(in the rows, 128 means zero)
Families of rows that turns and mirrors carry onto each other, the same ones carrying the whole set onto itself: the rest of each named row's family, in list order
8 families of 5 rows
j665: [122 136  91  88 150 128 144 111 113  95 129  98 128 146  98 149 134 165
 139]
j286: [138 119 181 131 155 138  98 159 118 147 117 155 116 151 132 132 102 129
 143]
j453: [158 126 185 119 126 121 109 144 131 141 128 154 125 143 148 127 115 107
 133]
j358: [147 129 120 128  93 141 108 101 154 147 122 172 152 135 135 158 104 118
 118]
j888: [132 110 119 125  94 144 117 107 154 145 129 169 153 154 142 143 111 101
 118]
j469: [128 134 171 114 159 152 128 149  93 101 114 134  92 148 129 131 127 166
 158]
j906: [102 142 114  76 139 154 139 120 113  93 123 110 120 140 106 154 131 190
 137]
j166: [129 133  71  95 106 156 124  96 126 111 139 117 144 157 113 162 127 146
 123]
j28: [146 127 181 130 119 128 104 140 140 136 110 169 118 135 161 129 113 122
 147]
j876: [144 137 171  96 163 124 142 166 112 110 127 127 119 143 142 113 142 146
 152]
j127: [117 129  97  84 163 142 155 120  99 117 118 125 136 149  99 159 125 179
 134]
j956: [154 113 104 118  84 155 103 104 138 142 132 161 150 149 144 157 111 119
 115]
j796: [142 124  76 107 111 139 129  92 135 127 129 132 158 138 100 161 113 136
 111]
j132: [113 138 107  88 139 142 137 134 109  92 129  95 112 161 124 140 152 169
 155]
j622: [120 145 113  74 152 126 163 135 116 107 132 102 138 143 114 135 145 172
 136]
j58: [117 126 155  99 165 112 130 152 111 101 118 115  98 143 135 122 136 163
 162]
j266: [109 129  99  80 154 137 160 120 119  87 130 114 126 162 121 131 144 156
 146]
j367: [148 127 133 112  93 126 110 103 147 158 137 157 149 141 127 154 104 106
 108]
j357: [152 109 133 134 100 136 105 121 144 154 120 170 157 131 139 145 102 114
 116]
j256: [132 122 134 133  86 155 100 102 128 155 122 176 134 139 125 166  94 133
 114]
j410: [131 142 171 107 155 126 130 150 113  99 112 130  96 141 147 123 137 157
 169]
j244: [126 130 151 100 188 139 132 160  98 116 118 128 113 153 120 129 122 165
 153]
j884: [122 140  86  81 108 128 140  96 138 135 144 128 156 140 105 159 122 145
 110]
j871: [117 132 176 100 150 151 134 158 110 100 110 125 107 138 138 129 136 176
 154]
j318: [115 123  74  96 108 148 149  89 140 114 136 136 156 157 113 151 128 132
 121]
j57: [129 109 172 127 123 134 111 141 141 131 123 166 127 157 165 115 116 109
 142]
j640: [133 112 143 138 110 140 104 120 135 174 120 161 144 149 114 160  94 115
 122]
j474: [120 135  83 105 107 163 136  91 116 128 125 146 143 138 100 172 111 165
 112]
j335: [124 131  94  87 102 156 121  80 127 118 129 136 142 141 105 178 106 155
 113]
j851: [121 119  89 106 117 142 138  96 123 156 116 145 155 146  96 177 105 147
 114]
j231: [130 143  76 100 110 145 137  86 140 117 125 134 150 136 104 166 122 149
 122]
j456: [154 113 143 119  88 153 105  99 136 140 116 170 141 137 130 166  95 120
 115]
j370: [137 112 179 127 130 119 106 154 128 141 116 157 118 131 162 121 118 134
 147]
j991: [135 121 188 140 121 148  97 137 114 139 118 170 103 144 145 139 102 131
 143]
j577: [118 142 109  97 150 161 155 121  96  98 119 122 118 145 102 150 132 186
 139]
j207: [152 106 167 126 103 138 104 141 125 142 120 166 125 149 173 131 121 124
 142]
j736: [114 124 160  99 160 129 137 150 116  94 126 133 104 160 151 110 138 141
 161]
j662: [125 119 169 109 134 133 126 159 108 113 119 124 100 153 160 121 147 157
 165]
j613: [119 152 107  88 152 136 152 118 115  89 120 108 118 142 109 146 143 174
 151]
j243: [148 115 197 127 117 152 114 147 124 131 105 160 119 137 148 136 111 132
 140]

The rest of the family of j57: j888, j266, j318, j736
The rest of the family of j286: j127, j244, j640, j851
The rest of the family of j231: j358, j28, j410, j613
The rest of the family of j665: j796, j58, j357, j370
The rest of the family of j577: j469, j256, j474, j991

Families of rows that turns and mirrors carry onto each other, the same ones carrying the whole set onto itself: the rest of each named row's family, in list order
3 families of 6 rows
j533: [ 84  85 133 124 129 145  91  92 113 123 144 143 121 155 124 166 134 155
 122 124 121 100  90 122 147 123]
j62: [109 128 134 143 145 130 171 131 133  99 187  88 108 110 127 141 127 147
 104 102 119 109 122 111 150 119]
j508: [104 134 137 150 149 134 163 123 125 110 192  77 116 117 142 134 128 147
 104 124 120 100 131 113 147 124]
j868: [111 120 143 102 135 137  78 146 124 141 116 122 123 119 138  94 133 168
 114 159  97 141 157 124 163 117]
j174: [104  87 118 121 141 156  94  94 116 128 137 136 134 144 125 157 130 161
 123 123 129  94  88 131 161 127]
j972: [121 158 143 120 140 140 130 113 146 137 144  97 107 130  87 151 170 129
 128 162 103 153 135  90  95 147]
j748: [123 118 163  97 137 127  79 143 128 138 113 131  98 127 142  91 126 153
 122 168 103 141 146 124 135 106]
j507: [110 116 162  94 127 133  82 140 128 132 125 132 103 122 135  99 136 168
 121 159  90 146 156 128 146 107]
j222: [100  80 135 125 139 141  95  98 107 125 136 128 119 165 132 169 127 148
 112 129 122  88  89 113 135 126]
j188: [128 132 119 135 145 133 168 137 134 106 172  74 108 114 136 149 128 137
 107 105 127 102 125 112 147 131]
j914: [105 150 119 132  75  93 142 150 125 119 126 135 129 108 127 124 101 146
 122 150 153 156 114 122 145 116]
j930: [127 162 137 115 140 147 118 121 133 139 139  86 125 133  98 153 171 132
 132 170 100 134 149  98  95 153]
j140: [128 162 143 126 148 133 129 116 145 148 140  90 118 130  82 134 174 131
 110 168 113 147 136  91 105 138]
j775: [136 115 136 122 109 135 149 110 129 119 117 163 140 164  76 137 116 114
 121 121 153  99 156 117 111 132]
j979: [111 148 125 127  78  99 145 137 123 117 129 136 138 114 137 116  98 146
 127 168 164 141 115 139 143 116]
j674: [123 124 133 111 123 136 126 116 136 105 119 165 152 157  87 141 122 101
 144 133 145  97 159 131 101 134]
j180: [113 155 106 132  91  90 136 156 131 120 115 125 133 114 137 123 102 122
 123 146 162 147 120 124 147 122]
j169: [119 116 142 117 111 128 140 117 138 105 119 169 137 161  80 142 115 103
 132 121 137 112 162 119 102 133]

The rest of the family of j508: j748, j222, j140, j775, j979
The rest of the family of j180: j868, j174, j188, j930, j674

